In the data rows, the value 128 means zero.
Some points:
[149 108  97  98 144 131 121 127 141 136  94  83 124 135 128 167 155 104
  94 144 139 122 128 108 132 124 106 132 142 138 189 174 127 129 108 101
 134  94 207 160 136 147 185 162 136  96  61  78]
[ 88 122 139 129 153 161 110 149 142  64 106 148  67  85 111 109 102 156
 135 160 144 101  82 120 118 143 121  75 168 124 194 127 175 164 168 113
  96  95  91 100 152 113 133 146  79 120 124 115]
[126  72 134 120 145 163 150 123 131 115 144 132 141 142 149 161 151 165
  81 118 161 175  76 181 162 146 158  94 108 155 150 145 135  76 155 123
 133 126  80 124 133  94 136  91 164  96 155 119]
[167 109 127 137 133 143  73  83 123  83 123 122 155 148  89 144 121 130
 122 144 120 193 152 171 143 180  90 134 139 112 141 105 137 132 171 114
  80 151 162  97 125 141 120  76 195 127  82  92]
[103  95  96 136 123 125 111 167 166  88  98  93 169 115 114  79 174 103
 161  74 108 103 125 133  88  60 162 136 168 192 171 113  86 176 172 136
  90 170 116 177  84 124 164 144 217 144 184 143]
[153  95 113 100 135  94 106 135 150  99 108  92 125 112 144 176 159 117
 144 211  82 181 170  83 136  98  94 145  74 134  91  79 215 113 169 112
 149  85 117 159 142  84 127 148 114 182 205 181]
[ 96 136 138 132 141  67 147 181 145 118 102 167 122  78 156 127 139  99
  95 144  30 172  80 142  96 133 118 105 119 101 102 231  93 136 155 184
 110 128 145  74 151 148 151  99 129 133 113 161]
[130 121 212 151 159  83 178 128 149 143 166 117 112 135 150 117 118 125
 145 162 119  77 100 133  88 142  41 144 111 178 128  79  91  92 111  83
  80 128 110 139 110  91 148 115 130  92  99 142]
[173 151 130 128 151 167 162 125  84  84  94 168 162 120 125  85 187 175
 114 118 140 144 148 114  74  95  91 163 102 169 169  89 133 127 118 193
 163 173 187  99 173 100 108 126  69 108 134 108]
[125  93 121  97  62 138 142 112  74 114 133 186 165  83 145 162 100 149
  91 127 124 122 149 136 181 108  81 157 117 124 128 102  67 123 135  92
 122 124 117  85 104 149 176 205 153 119 122 180]
[120 135 153  99 141 169 124 173  59 132 116  93 108 114  68 111 126 121
 167 164 153 110 128 107 146  82 107 106  79 109  71 111 145 132  95 131
 112 141 101 116 162 227 151  80 165  71 153 117]
[179 166 138 162  81 118 180 200 149 146  82  69 102 136  73 166 101 135
 106  77 105  88 181 191 149 126 126 161 115 155 162 120 104 146 147 121
 157  55 131  56 134 114  80 105 117 127 176 105]
[119 100 145 118 150  95 103 114 148 193 102 171  59 168 123 147  82 132
  82 123 113 149  92 141 123  59 142 138 158 132 116  50 144 194 143 129
 206 176 117 102 117 151 137 126 122 111 115 100]
[ 48  85 132 197 117  77 137 157  71 166 121 120  93  93 132  98 152 178
 133  72 105 162 129 111 131 157 132 121 135 115 149  85 169  94 110 110
 148  98 185 153 136 126 128 149 180 155 104 120]
[156 113 140 111 145 141  68 122 137  97 170  98  77 165 132 119 133 182
 120  95  79 134 138  67 115 183 134 165 174 157 139 150  73  82 106 154
 177 138 111 124 113 180 138 105 106 112 158 182]
[106 204 182  96 172 142 169  94 131 113 144 131  71  78 159 107 189  79
  72 148 148 187 164 100 124 120 145 161 164  76 101 120  48 171 129  82
 147 105 119 130 157 105  74 131 192 116 164  82]
[120 108 157 106 157  89 137 171  90 123 140 127 129 151 104 146  73 138
 111  80 168 190 207 133 102 131 117  76  89 119 132 191 125 194 115  92
 108 170 132 209 122 109 135 141  70 113 157 144]
[110  77 111 107 150 135 159  53 174  91 126  74 166  44 137  91  88 101
 171  58 111 149 121 144 157 109  70 133 163 124  97 155 160 123  79 107
 177 112  97 123 120 132 153 105  76 144 160  70]
[ 90 133 175 126 139 155 112 136 163  86 104 103 174 169 139  98  91 124
  89 164  76 102 222 115 135 107 185 122  76 111 129 105 128 101  96 157
 171 126  58 133 169  80 211 119 149 202  55 102]
[ 50 117 124 140 153 124  87 119 159 149 119 153 105 168 130 122 183 155
 158 138 168  75 167 149 213 141  93 156  97 112 107 190 128 132 148 189
 151 124 149 113  91  88 142 133 145  78 170 117]
[108  91 106 148  70 178 136 125 155 148 127 133 101 185 134 125 133 111
 132  85 103 175 155 134 112  90  89 122 146 145  77 108 118 112 138 166
  48  84 108 142 174 144  96 147  96  91  91 106]
[172 179 121 131 116 144 128 119  98 192 120 105 126 165 169  62 136 132
 112 145 143 154 116 181 174  96 110 130 181 130 153 152 170 145  85 109
  96 156 147 121 146  97 185  79 120 176 156 196]
[126 182 136 131 108 160 104 116 145 168 111 108 149  89 190 178  96 167
 163 164  69 132 164 135 130 118 166  74 160 172 135 138 141 114 110 114
 125 165 143 137 124 105 103 149 138  32 129 121]
[117 142 120 198 118 103  88  90  72  91  99 107 143 145 190 129 150  77
 134 119 108 137 106 144 141 136 153 131  54 111 143 105 104 144 134 121
 121 140  99 137  60 142 105  98  59  98 121  94]
[142  93 158 168 179 139 108 181 177 163 149  99 151 115 144  84 128 134
 155 144 161 135 157 130 167 138 154 163 154  95 103 131 128 111 197  96
 121 187 146  79 127 154  95 172  82 139  93 131]
[161 121 138 165  81  80 143 106 149 128  76  84 136  96  96 119 134 164
  95 167 170 128 123  94 128 144 159 108 158  52 130  95  97 101 119 158
  87 136 133 167 127 157 160 128  95 103 156 137]
[141 136  35 105 154 147 114 148 125 189 154 134 107  81 132 173 140 110
 153  95 132  92 145 114  94 138  92  84 106  87 131  94  84 102 173 135
 138 174 112 126 145 105 153  72 124 154 109 118]
[148 104 174 145 102 159 183 120 149 133 124 143 153 190 109 170 161  92
 181  87 105 123  94  43 136 125 122 105 121  59 182 152 141 159 134  88
 151 154 108  99 134 106 108 105 151 120 121 185]
[213 100  88 133 155  92 115 129  92 159 124 186 118 111 100  96 122 134
 139 136  95 115 135 108 131 190 184 183 148 135  95 137 151 192 100 132
  84  88  61 122 121  76 145 122 142  98 120 104]
[138 147 192 145  92  92  51 112 174 150 194 173 177 103  87 153 150  88
 148  91 150 145 128 141  98 162 163  79 110 157 120 113 138 134  80 129
 109 135 165  82 170 117 168 170 109 145 182 103]
[ 96  89 123 123 149 188 103 116  54 166 128  94 129 145 148 111 111  98
 102 141 115  94 125  95 121 136 141  90 144 120 149 132  94 128 108 108
  89  82 146  79 111 102  92 150  96 175 154 143]
[116 156 135 203 149 170  99  88 151 145 166 129 108  95  74 195 175 157
 128 165 150 149 125 157  85  78 129 164 112 153 147 177 128 160  86 120
 130  89  97 140  91 179 148 131 118 180 103 154]
[134 108 115 145 132 138 179 153 125  97 106 155 124 114 150 173 147 187
 188 150 112 108 130 149 145 152 147 112 149 135  93 120 110 146  57 115
 128 177 148 140 123 144  77 118 137 194 106 114]
[130 168  94 157 121 149 150 150 132 136 133 102 189 159 165 104 155 157
 111 124 141 113  99 135  71 193 108 125 107 122  81 138 157 174 162  80
 172 108  97 127 163 174 152 177 140 105 118 140]
[114 120  61 192 104 137 164 141 106  55 204 157  65 176  99 121 100  73
 118 180 124 105 137 133 135 125 161 131 154 137  99 143 125  90 133  89
 157 167 183 131 150 110 177 144 116 111 168 111]
[115 122 106 115 105 146 137 139 157 157 187 141 122  89 120  99 129 115
 112 116 115 122 124 152 134 111 159 203  89  93 188 133 162  98 104 126
 102 142 101 167 145 122  86 125 115  93  97 157]
[138 165  97 132  60 117 122 142 176 105 179 163 110 140 197 105 104 176
 113 110 163 113 144  81 140 116  86  95 117 111 130 113 143 173 125 140
 108 104 127 125  95 134 114  86 149 160 118 108]
[ 68 169 123  88 152 138 214 128 124 164 166 136 195 159 110 179 123 125
 141 147 121 162 136  97 163 168 140 162 180 146 142  89 148 139 167 190
  94 114 125 132  93 152 167 128  90 134 133 103]
[149 150 141 174 172  73 105  84  63  91 153 126 164 120 148 159 110 105
 155 104 163  84 131 150 171  92 124 116 192 143 136 119 132 149 167 176
 162  91 123 171 222 136  99 122 139 120  88 187]
[129 123 148 128 123 186 129 140 154 142  73 184 118 123 143 114  96  46
 122 130 135 117 142 177 122 220 115 131 134 127 138 100 138 122 113 148
 159 126 143 196 122 184 113 129 143 142 147 176]
[ 97 188 114  91 154 121  94 125 141  91  54 147 120 141 117 178 152 132
  85  47 144  71  93  97 154 128 154 178 128 147  58 120 147  73 122  60
  70 151 145 132 148 113 133  94  98 140 120 151]
[125  70 161  70  57 103 129  91  89 137 116 117 110 146 172 166 158 137
 139 149 159  68 141 173  48 133 144 165 151  95 121 169 159 133 150 151
 125 153 114 122 138 131 120 131 132 146 137  94]
[120 119  96 109 126  98  97 220 133 107 134 107 161 147 139 159 129  94
 119 156 185 164  82 129 118 128  96 139 161 117 130 119 114 110  43 160
 142 129  89 106 106  93  77 154 143 119 113 126]
[135 164 105 115 103 111 159  66 120 131  91  88  59 117  81  99 129 110
 143 125 173 158 136 126 144 162 126  89  97 178 123 146 127 102 139 164
 132 182  84  98 112 104 110 200 143 152  88 163]
[192 139 134  86 145  86 148 146 122 141 146 168 117 144 163 113 172 110
 131 116 119 101 119 124 186 107 146  87 108 171 158 141 147  89 120 125
 111 111 106 155 138 218 116 163 127 166 136  68]
[102 149 120  42  99  96 117 114 122  93 184  71 119 117 100 107 134 123
 110 126  78 107 104 171 138 156 145 109 111 107 130  97 152 172 125 141
 129 134 170 114  99 133 102 130 122 113  95 157]
[175 139 168 167 149 182 133 119 121 137 149 106 136 112 110 141  78 132
  58 107  96  84  61  95 132 117  96 135 106 108  95 151 162 128 147 196
 120 163 155 175  84  98 105 171 169 150 148  95]
[118 174 156 107  61 136 103 143  96 128 109 136 119 117 130 117  67 118
 202 142 155 173  77  82 116 137 135 189 128 164 151 164 123 106 160 116
 162 119 139 144 114 111 151 108 131 139 113  93]
[140  74 128 107 112 138 153 122 158 157 137 115 127 107 143 113 105 138
 146 147 175 119  95 120 149 129 178 126  71 177 100 116  73 176 137 141
 153  87 192 149 161 119 118  76 115 131  97 153]
[150 158  90 113 196 124 142  95 137 123 117 128 113 186 155 121  72 169
 199 110 139 155  89 166  83  98 164 132  83  63 127 107 110  88 101 144
  97  87 158 105 131 129 145 187 156 137 163 138]
[111 152 114 107 104 112  92 110 129 154 123 176 171 167  44  85 143 173
 141 168  86 117  88 159 138 115 102  93 140  97 117 142  59  98 152  89
 172 110 114 194 133  96  91 120  96 142 144 101]
[ 95 118  77 127 146  80 131  93 136 151 116 153 173 135 109 104  67 123
  90 156 146 107 152  81  89 122 120 138 118 173 159 165 152 102 117 105
 119 151 125  91 141 171  57 101 163 137 149 131]
[160 134 144 128 141 140 136 145 120 114 140 169 146 109 107 101 152 109
 127 115 162 121 173 133  78  83 164  75 166 122  75 138 170  73 149 127
 162  69 147 105   6 123 121  91 122  96  81 166]
Along one direction, these points spread out more than along any other. Take the direction at right angles to it along which they spread out most. Go by this last direction. For each point below, how far along it does it lie, from 0 to 99? 50 is the average, and the first point above lies past it. One standard deviation of the points above along it is 16.
[125  93 121  97  62 138 142 112  74 114 133 186 165  83 145 162 100 149
  91 127 124 122 149 136 181 108  81 157 117 124 128 102  67 123 135  92
 122 124 117  85 104 149 176 205 153 119 122 180] : 50
[192 139 134  86 145  86 148 146 122 141 146 168 117 144 163 113 172 110
 131 116 119 101 119 124 186 107 146  87 108 171 158 141 147  89 120 125
 111 111 106 155 138 218 116 163 127 166 136  68] : 66
[117 142 120 198 118 103  88  90  72  91  99 107 143 145 190 129 150  77
 134 119 108 137 106 144 141 136 153 131  54 111 143 105 104 144 134 121
 121 140  99 137  60 142 105  98  59  98 121  94] : 52
[173 151 130 128 151 167 162 125  84  84  94 168 162 120 125  85 187 175
 114 118 140 144 148 114  74  95  91 163 102 169 169  89 133 127 118 193
 163 173 187  99 173 100 108 126  69 108 134 108] : 47
[ 95 118  77 127 146  80 131  93 136 151 116 153 173 135 109 104  67 123
  90 156 146 107 152  81  89 122 120 138 118 173 159 165 152 102 117 105
 119 151 125  91 141 171  57 101 163 137 149 131] : 59
[120 119  96 109 126  98  97 220 133 107 134 107 161 147 139 159 129  94
 119 156 185 164  82 129 118 128  96 139 161 117 130 119 114 110  43 160
 142 129  89 106 106  93  77 154 143 119 113 126] : 49
[138 147 192 145  92  92  51 112 174 150 194 173 177 103  87 153 150  88
 148  91 150 145 128 141  98 162 163  79 110 157 120 113 138 134  80 129
 109 135 165  82 170 117 168 170 109 145 182 103] : 77
[129 123 148 128 123 186 129 140 154 142  73 184 118 123 143 114  96  46
 122 130 135 117 142 177 122 220 115 131 134 127 138 100 138 122 113 148
 159 126 143 196 122 184 113 129 143 142 147 176] : 53
[106 204 182  96 172 142 169  94 131 113 144 131  71  78 159 107 189  79
  72 148 148 187 164 100 124 120 145 161 164  76 101 120  48 171 129  82
 147 105 119 130 157 105  74 131 192 116 164  82] : 0
[150 158  90 113 196 124 142  95 137 123 117 128 113 186 155 121  72 169
 199 110 139 155  89 166  83  98 164 132  83  63 127 107 110  88 101 144
  97  87 158 105 131 129 145 187 156 137 163 138] : 65
[118 174 156 107  61 136 103 143  96 128 109 136 119 117 130 117  67 118
 202 142 155 173  77  82 116 137 135 189 128 164 151 164 123 106 160 116
 162 119 139 144 114 111 151 108 131 139 113  93] : 55
[102 149 120  42  99  96 117 114 122  93 184  71 119 117 100 107 134 123
 110 126  78 107 104 171 138 156 145 109 111 107 130  97 152 172 125 141
 129 134 170 114  99 133 102 130 122 113  95 157] : 47
[103  95  96 136 123 125 111 167 166  88  98  93 169 115 114  79 174 103
 161  74 108 103 125 133  88  60 162 136 168 192 171 113  86 176 172 136
  90 170 116 177  84 124 164 144 217 144 184 143] : 67
[167 109 127 137 133 143  73  83 123  83 123 122 155 148  89 144 121 130
 122 144 120 193 152 171 143 180  90 134 139 112 141 105 137 132 171 114
  80 151 162  97 125 141 120  76 195 127  82  92] : 50
